In the rows, 128 means zero.
A single turn carries every row of the set below to another of its rows. Some are shown first; where does it send the rows asked next?
kan: [136 114 135 144 121 141 135  94 148 131 117 129  91 103 105 117 122 143]
ferav: [131 130 135 138 119 132 156  96 129 150  91 112  96  79 135 103 103 102]
Gasof: [135 131 133 111 135 113 128 136 115 166 116 116 127 128 154 108 102 132]
furif: [145 118 115 171 113 139 127 110 141 116 113 130  97 100 115 115 111 125]
foz: [136 126 123 145 106 125 168 109 125 153 102 111  90  80 146  93 116 113]
fon: [141 110 120 148 118 149 128 121 134 130 111 133  77 111 125 118 108 137]
Ter: [152 134 100 135 109  95 122 113 103 119 124  84 132 124 141 123 124 117]
liv: [136 144 129 155 110 114 159 105 129 138  90 122  93  82 138 104 102 108]
sez: [129 134 143 128 150  87 143 103 133 139 103  90 128 117 129 119 141 128]
mot: [165 143 100 140 107  95 128 107 104 132 114  88 141 118 132 112 122 119]
bog: [138 110 118 159 113 147 131 122 142 130 108 131  83 114 125 113 105 133]
tubu: [148 137 141 109 142  90 142  99 126 139 106  89 122 121 113 118 141 130]
zupab: [144 126 124  98 121 111 125 135 106 148 130 107 114 137 147 117 111 131]
rumig: [133 106 128 154 126 145 135 107 150 126 103 121  82 109 114 117 118 130]
Rafug: [141 110 123 154 114 148 133 120 141 134 117 140  90 107 120 113 111 134]
Sugin: [167 141  98 144 109  99 123 109 100 136  99  89 136 118 134 116 129 127]
Toda: [126 127 138 148 115 125 155  97 131 149 102 105  95  77 130 104 103 107]
sibam: [130 138 132 162 104 113 154 110 128 142 104 115  93  80 136 104  96 111]
kone: [155 151 111 136 117 113 146  96 108 116  93  84 145 114 132 121 119 137]
Rarir: [159 110 132 110 127 108 139 130 109 149 131 107 134 129 148 123 111 149]
vosar: [138 109 132 154 128 143 133 103 149 124 111 127  92  99 107 117 120 127]
korir: [143 123 115 166 107 138 123  91 138 117 117 124 102  98 110 116 112 133]
bepoz: [137 111 127 152 128 141 133 103 143 119 104 119  79 104 111 124 124 133]
Mevu: [119 128 129 122 151  93 116 103 120 128  96  97 102 133 134 118 127 143]
Dela: [162 110 142 104 116 114 140 114 117 151 126 117 134 134 144 108 102 128]
vezad: [144 144 144 101 139 117 156 105 122 135  92  97 125 121 126 122 124 151]
Punum: [160 132 125 104 123 117 123 132 103 167 105 112 118 130 140 109 110 141]
kobi: [175 125 110 136 113  86 123 118 102 116 109  98 130 120 148 115 127 125]
zumap: [138 128 137 106 141  90 134 105 123 125 117  85 114 126 123 127 140 126]
kena: [135 129 123 146 102 129 170 110 127 155  97 121  94  87 144 101 114 113]
zodi: [156 148 118 112 112 129 143 127 102 143 103 110 134 125 148 113  97 148]
zubu: [171 122 118 143 100  92 142 103 114 124 121 104 148 128 143 112 115 122]
gotop: [156 135 128  99 120 111 130 133 108 164 121 114 122 132 139 106 107 136]
gug: [144 115 106 169 113 144 124 109 132 115 106 120  88 103 121 121 112 128]
Gasov: [159 122 155 118 134  86 143  90 132 123 111 102 133 126 125 118 119 124]
Bise: [145 135  99 154 114 101 128 114 108 138 113  90 149 116 150 112 121 117]
sesi: [166 126 116 142 121  88 129 117 107 119 125  95 145 120 143 128 110 137]
sapa: [125 115 108 117 130 123 110 119 103 151 109 103 112 138 154 109 112 142]
buzi: [127 124 133 149 102 125 166 113 130 157 108 115  90  84 139 102 108 118]
kunov: [154 115 144 116 148  95 134 101 121 127 118  86 136 117 128 131 122 138]
zefon: [143 121 120 153 103 144 127 113 137 134 123 143  93 108 120 112 103 144]
fisi: [139 113 113 170 115 140 127 107 143 116 103 118  90 107 117 116 110 123]
tuzu: [160 116 144 107 145  91 125 101 116 123 101  91 119 117 131 118 135 124]
tuda: [153 138 140 113 145  93 135 100 123 142  90  91 117 119 116 120 142 136]
nat: [138 142 129 153 112 108 159 109 128 139  96 116  87  79 143  96 107 112]
beso: [166 107 128  99 123 109 129 130 103 147 115 110 119 129 151 109 124 134]
Zimor: [130 125  93 150 121  97 122 107 106 125 104  91 118 133 148 115 135 141]
pedig: [134 131 134 138 120 125 150 100 127 147  97 107  91  74 139  94 101 105]

tuda -> Punum
nat -> pedig
Now these:
vezad -> zodi
Gasov -> Dela
fon -> gug
kobi -> tuzu
zupab -> Ter
kunov -> Rarir
korir -> kan
fisi -> rumig
vosar -> Rafug
Bise -> sez
ferav -> kena
buzi -> sibam
tubu -> gotop
sapa -> Zimor

